A single turn carries every row of the set below to another of its rows. Some are shown first; where does it send the rows asked next?
metot: -.20,.13,-.01,-.01,.10,.10,-.10,-.01,.04,-.01,.10,-.11,-.19,.12,.10,.04,.05,.13,-.04,-.03,-.09,-.09,.09,-.06,.11,.11,.01,-.18,.02,-.02,-.19,-.04
Kufu: .09,.08,-.14,.03,.06,.09,.27,-.06,-.18,-.01,.09,-.09,.01,.09,.12,-.05,.09,.05,.01,.03,-.09,-.04,-.03,.08,.00,.14,.09,-.14,.00,-.31,-.05,.01
gep: .07,-.15,.00,.11,-.01,.19,.01,.25,.19,.07,.04,-.02,.24,.02,.18,.08,-.16,-.03,-.04,-.03,-.08,.22,.03,-.11,-.03,.01,.20,-.17,-.09,-.03,.19,-.06
rog: .05,.06,-.14,.06,.09,.05,.28,-.04,-.12,.00,.07,-.13,.01,.09,.10,-.06,.05,.04,.05,.02,-.11,-.01,-.08,.10,-.03,.14,.14,-.11,.04,-.31,-.08,.01
Samop: -.21,.10,.00,-.05,.11,.07,-.12,-.02,.03,-.01,.07,-.11,-.19,.06,.13,.05,.02,.08,-.03,-.04,-.01,-.09,.12,-.06,.15,.00,.07,-.17,.00,-.06,-.18,-.01
tesat: .07,.05,-.10,.05,.12,-.01,.27,-.06,-.09,.00,.05,-.15,.00,.06,.11,-.05,.00,.00,.10,.05,-.07,.01,-.06,.09,-.02,.08,.17,-.09,.03,-.33,-.11,.04
koniz: .11,-.02,-.13,.07,.12,.08,-.07,.08,.14,.00,-.04,-.01,.30,.26,.10,-.03,.02,-.07,.09,-.38,-.10,-.02,.03,.00,-.09,.02,-.30,-.02,-.01,.08,.08,-.09
gafes: .18,-.23,.23,.05,.04,-.11,.12,.18,.01,.07,.12,.10,-.15,.00,.05,-.01,-.03,-.18,-.18,-.16,-.01,-.14,-.01,-.07,-.16,-.04,.08,-.03,.08,.16,.07,.06
palig: .10,.06,-.09,.01,.10,-.03,.24,-.11,-.13,.00,.07,-.13,-.03,.03,.15,-.04,.02,-.02,.09,.07,-.04,.00,-.02,.07,.01,.05,.13,-.11,.00,-.34,-.08,.04
tir: .19,.02,.01,.08,.15,-.09,-.01,-.09,.04,-.31,-.05,-.05,.25,.07,-.02,-.22,.12,.00,.10,-.13,.05,.27,.10,-.04,-.05,-.03,.12,-.11,.01,.04,.05,.09
Dufe: .21,-.21,.14,.04,.00,-.09,.11,.15,.02,.09,.13,.09,-.09,.06,.06,-.04,-.05,-.19,-.17,-.18,-.01,-.11,-.01,-.02,-.22,-.04,.15,-.07,.11,.26,.00,-.02
mami: .16,.02,.05,.09,.01,.00,.09,-.05,-.04,-.23,-.16,.00,.13,-.01,-.02,-.23,.26,.00,.01,-.11,.12,.15,.11,-.11,.07,.15,.03,.01,-.14,.08,.08,-.01
Guvak: .17,-.08,-.06,-.01,-.01,-.14,-.20,.08,.17,-.03,-.05,.22,-.11,.00,-.02,-.10,.04,-.10,.27,-.10,-.04,-.12,-.10,-.02,-.23,-.13,.08,-.01,.15,.09,.12,-.02
siku: .13,-.06,-.09,.04,-.06,.02,-.17,.17,.09,-.04,.00,.27,-.11,.03,-.05,-.10,.17,-.01,.16,-.16,-.14,-.18,-.12,-.04,-.20,.01,-.02,-.03,.11,.09,.22,-.04
mulu: .20,-.16,.26,.04,.06,-.09,.08,.14,.03,.02,.17,.11,-.18,.04,.06,.02,-.03,-.13,-.18,-.12,-.09,-.09,.00,-.11,-.20,-.02,-.04,-.06,.11,.14,.14,.09
makod: .14,-.02,.08,.20,.13,-.02,.05,.02,-.02,-.28,-.08,-.02,.16,.05,-.05,-.20,.25,.03,.09,-.10,.03,.13,.07,-.12,.00,.26,-.01,.01,-.12,.04,.09,.02
kiso: .10,.08,-.11,.00,.06,.04,.23,-.12,-.18,-.01,.09,-.09,-.02,.05,.16,-.04,.06,.01,.03,.05,-.05,-.04,.00,.06,.02,.07,.07,-.14,-.01,-.32,-.06,.02
gosev: .11,-.02,.06,.00,.08,-.04,-.05,-.02,.17,.02,-.17,-.01,.10,.07,.16,.01,-.03,-.16,.12,-.25,.06,-.05,.10,-.10,.03,-.04,-.37,.12,-.10,-.01,.10,-.05
Kef: .06,-.05,.00,.01,.08,-.07,.00,.06,.25,.05,-.23,-.06,.16,.05,.12,-.03,-.10,-.16,.13,-.33,.07,.02,.04,-.02,.01,-.12,-.19,.15,-.04,.02,.04,-.04
ruri: .19,-.08,-.07,-.07,-.06,-.10,-.22,.04,.09,-.02,-.04,.27,-.13,-.03,.01,-.09,.09,-.13,.21,-.10,.01,-.16,-.02,-.06,-.17,-.16,.03,-.03,.08,.09,.16,-.03
zosa: .06,-.06,-.11,.06,.10,.00,.00,.12,.22,.03,-.16,-.06,.29,.18,.08,-.06,-.08,-.11,.12,-.41,-.03,.04,.00,.05,-.07,-.08,-.13,.06,.03,.07,.04,-.06
gan: -.20,.05,-.05,.04,.19,.02,-.12,.03,.09,.00,.10,-.17,-.11,.15,.09,.01,-.03,.07,.07,-.06,-.06,-.08,.05,.00,.04,.07,.16,-.17,.06,-.01,-.28,-.05
fot: .13,-.18,-.02,.13,.01,.22,-.06,.21,.10,.07,.14,.02,.28,.08,.21,.09,-.11,-.06,-.02,-.01,-.08,.15,.08,-.12,-.05,.08,.14,-.24,-.14,-.01,.16,-.11
tage: .20,.05,.01,.02,.01,-.05,.05,-.12,-.01,-.25,-.14,-.02,.20,-.01,.01,-.23,.19,-.02,.02,-.13,.14,.24,.13,-.06,.05,-.03,.11,-.06,-.06,.09,.05,.02
bon: .19,-.17,.04,.11,-.02,.17,-.07,.09,.10,.08,.13,.03,.22,.08,.25,.12,-.09,-.08,.03,.11,-.05,.13,.11,-.18,-.05,.13,.04,-.22,-.18,-.01,.13,-.15
Ful: .16,-.02,.06,.19,.22,-.07,.00,-.01,.03,-.33,-.02,-.05,.24,.11,-.05,-.21,.17,.03,.15,-.12,-.02,.21,.06,-.08,-.08,.15,.05,-.07,-.03,.01,.08,.08
zem: .26,-.15,.14,.03,.01,-.07,.09,.09,.05,.07,.19,.09,-.06,.14,.07,-.02,-.04,-.13,-.16,-.13,-.09,-.07,-.02,-.02,-.28,-.02,.06,-.15,.16,.28,.01,-.03
talep: .10,-.10,.09,.07,-.06,.12,.03,.15,.26,.09,-.02,-.04,.13,-.04,.20,.10,-.19,-.04,.00,.08,-.06,.27,.02,-.15,-.02,.01,.14,-.12,-.11,-.04,.17,-.07
gabul: -.20,.09,-.04,.05,.14,.08,-.11,.02,.08,.00,.11,-.14,-.13,.17,.09,.03,.03,.13,.03,-.05,-.11,-.09,.04,-.02,.05,.15,.07,-.19,.05,.01,-.25,-.06
Das: .16,-.06,-.08,-.03,-.09,-.02,-.20,.10,.03,-.02,-.01,.30,-.13,-.01,.00,-.10,.17,-.07,.14,-.14,-.04,-.21,-.04,-.07,-.15,-.06,-.04,-.04,.06,.10,.21,-.05
sobul: .13,-.07,-.08,.06,-.02,-.07,-.17,.15,.18,-.03,-.03,.22,-.10,.05,-.06,-.10,.09,-.02,.25,-.15,-.13,-.12,-.15,-.01,-.26,-.02,.05,-.01,.16,.11,.16,-.03
tig: .14,-.01,-.01,.03,.10,.04,-.09,.00,.11,-.02,-.05,.03,.19,.20,.15,.02,.05,-.11,.10,-.28,-.04,-.07,.09,-.10,-.03,.04,-.43,.01,-.09,.02,.13,-.08
mera: .25,-.11,.21,.03,.05,-.08,.07,.07,.05,.02,.22,.10,-.13,.13,.06,.02,-.02,-.09,-.18,-.10,-.14,-.06,-.02,-.07,-.28,-.01,-.05,-.15,.16,.21,.10,.04
fal: -.21,.04,-.03,-.03,.17,.00,-.13,.00,.05,.00,.08,-.15,-.14,.08,.11,.02,-.04,.05,.04,-.07,.00,-.08,.10,-.01,.10,-.03,.17,-.16,.03,-.05,-.26,-.01
nutof: .17,-.12,.12,.08,-.05,.12,-.02,.06,.21,.10,.03,.00,.12,.00,.24,.12,-.15,-.07,.04,.17,-.03,.20,.07,-.21,-.02,.09,.05,-.14,-.17,-.02,.15,-.13

gafes -> mera
makod -> tir
ruri -> siku
Where do these go?
Samop -> gabul
gosev -> koniz
palig -> Kufu
nutof -> fot

